A single turn carries every row of the set below to another of its rows. Some are shown first; where does it send the rows asked next?
Z694: [ 30  12 -10   2   5  -7  -1   8   6   7  -6 -22   1 -26   0 -23  11 -14
  13 -17  29   1 -23  20  16  -7 -17 -27  -5   5  24   2  -8]
Z100: [-20 -10 -11  19  21 -15  40 -21   5  18  21 -15  -4  -8  20  28  25  29
  32  22 -11 -10  24  15  23   2  -6   8   3  21 -17 -17  10]
Z589: [ 21  -9 -20 -33  -1 -16  15  -8   3   1  27 -26   3  11   4 -16  36  18
  10  17 -35  -9  22  -7  15   1  24   4  31  19  -6 -17  11]
Z549: [  5  -2   6  -2  11  -8   4 -35  37  25  29   4   0  -9   4  12  -5 -11
  36  -4  -5 -18  17  13  -2  -6  16 -24  -7 -14 -20 -24  -4]
Z168: [  2   7 -13  16  31   1   6   4  28  -5   6   4  45   3  -1 -10 -12 -29
  -1   3  -8  22  17 -15  11  10   8  19  28   1  24 -20 -34]
Z439: [ 12  19   7 -27  25   2  -7  20  21  17  11 -17  13  -6  18  -3 -11  -1
  14 -38   4  -1  -7  -4   7   6   9   1   5 -13 -34  13 -14]
Z844: [-11  23 -23  -3  -7  11 -12  36  11  -8 -17  12   0 -10 -21   1   8 -14
  15 -29   8  -8  32  -6  47  -9   2  27  23  -5  -2  11   0]
Z450: [-23   3 -13 -38  40 -22  14 -15   8 -11   1   2  23  -7  19  -2 -23 -24
  26 -24   0  20   4  10  -9 -19  26   8   3  28  -3   4 -18]
Z872: [ -1 -30 -20   6  -2  28  15 -10  -7   1  12 -27  -8  -8   5  -7   2 -32
  16 -28   1  -1  29 -11   1 -11   6   1 -21   5 -46   6  -2]
Z240: [  3  22 -21  19  -5 -20  36   2 -18   4 -17 -46   4  -7  -8 -14   4   5
  35  -2 -20  12   3 -36  -8   4  10   6  23  15  43  12  -2]
Z143: [-12   9  -6 -40   5  -4  26 -14  12  -8 -12 -37  13 -21  -5  -6  20   7
  30  31  12 -16   6 -16  15   8 -26  -3 -14  13 -41   1  15]
Z943: [  6  15 -49   6   8  -7  16 -23 -17 -15  -5   8  19 -15 -12  -2  -5 -12
  20  27  13 -20 -17  16 -24 -14  -2  17   3 -33   6  -2 -13]
Z497: [ 13   4 -22  27  -1  -9  17  22  -1  10   3  -6 -15 -11   2 -12  32   9
 -27   9   5 -19   8 -13  -8  11 -35   4  -8   1 -13  13  10]
Z941: [-10 -23  18  -6  19  26  16  -2  -6   5 -27 -20   6  -2  -7 -18 -10 -40
   3  -9  15   6  18  17   1 -13  30  -8 -24   7   1   0   1]
Z468: [-10 -11 -34 -13  16  -9   8 -10 -10   4  -2  25  31  -2  -2 -19   1 -35
   8   0  27 -14  32 -22   1 -10  20  11  11  -7  53   8  -2]
Z741: [-23   0 -35 -24 -25  -5  19  12 -44   7 -20  31  -7   8 -20  -8   4  -4
  16   1   5 -11  13  -4   3   3  -9  -3   2  -4 -25  20  13]
Z133: [ 12   3   2   8  -3 -21  11  14  12  11  31 -31   5 -11  -1   8  10  17
   8 -18 -29 -10  55 -27  15  -2   3   5  31  25   6   5 -18]
Z520: [ -9 -20 -29 -24  -4  -8  34 -45 -22  -9  -1  -4  15 -22 -11  -7   9  -5
  48  14  19 -35  38 -22   8 -11  -2   2 -12   6  12   9  14]
Z898: [ 24  24 -13  42   7   9   8  13  -8  17 -12   0  -6   0 -14  -3  -2   7
  20  16  14   0  17   9  -8 -11 -22  10  22  -5  44  -2 -20]
Z89: [-26  27   4  37   0  15  -8 -15  17  17   7 -10  31   3  -9  15 -18   7
  51  20  13   6  26  -6   6 -13  17   9  13   0  15  -3  20]
Z810: [-21 -39 -20   1  25 -17   4  -1  -6  -3 -11 -43  -6  -1  -6 -19 -10  -9
  30 -22  -3  11  45 -25  13  -2  34  -1  19   7  23   0   5]
Z576: [-27  33 -11  -1  27 -17   7 -28   4   6 -11   5  -3   1  -9  16  -3  -1
  14  41  -4  16  15   8  17  14 -18  10  22  32  23 -31  11]
Z774: [ -3 -20 -22  24 -13  -8  30 -19 -20  -4 -17  15  -8 -15   6 -32  -4  22
  -5   9  -6 -14 -16 -24 -19  12  -9  -2  -9  12   5   0  -5]
Z60: [-37  -9   0   2   2 -31  19   2   7   5  -3  48  -2   9  15  11  12  10
  33  23  19   4  24   5   1   9   4  34  -9   1 -18   6   5]
Z998: [ -7  29   8 -27   6  -5  17  32   5 -26  13  23  17 -22  -1  -3  22  25
  32 -13  12  13  13   5  29   6  -3  14  20 -16   6  19   1]
Z931: [  5 -33  -5 -22  21 -40  18 -16 -10   7  13 -57  11 -23   1   6   9   3
  22  36  21   6  17  -6  -1   2  15  10   9  -4  22  -3   0]
Z758: [ 13   9   6 -47  -5 -19  14  -3 -17  -5 -13   4   9 -16 -36   3 -26  -6
  29   0   2  19   0 -25   8  34 -16  12   9  -9 -11   9   0]
Z666: [-48   1 -20  31  -6  16  22   1   8  30  -4   1 -13 -14  10  20  10  -6
  30   7  21  -3  40 -18  -2 -33   7  10   4  16  18   7   8]
Z489: [-32   7 -13 -23  -5  -6   6   5 -42 -24 -14 -19   0  21  -4 -14  15 -18
  19  10 -12   9  39  -5  24  20  25  30  22  -3 -10   0 -12]
Z660: [ -2  30  14  -9  12   0  34  16  29   6   0 -14  30  -9   1   3   0   5
   9  33  -9  23   2 -13  -5  10 -29   3  10  22 -17  -7 -32]

Z774 moves to Z941
Z60 moves to Z489
Z810 moves to Z898
Now these:
Z468 moves to Z168
Z666 moves to Z844
Z450 moves to Z576

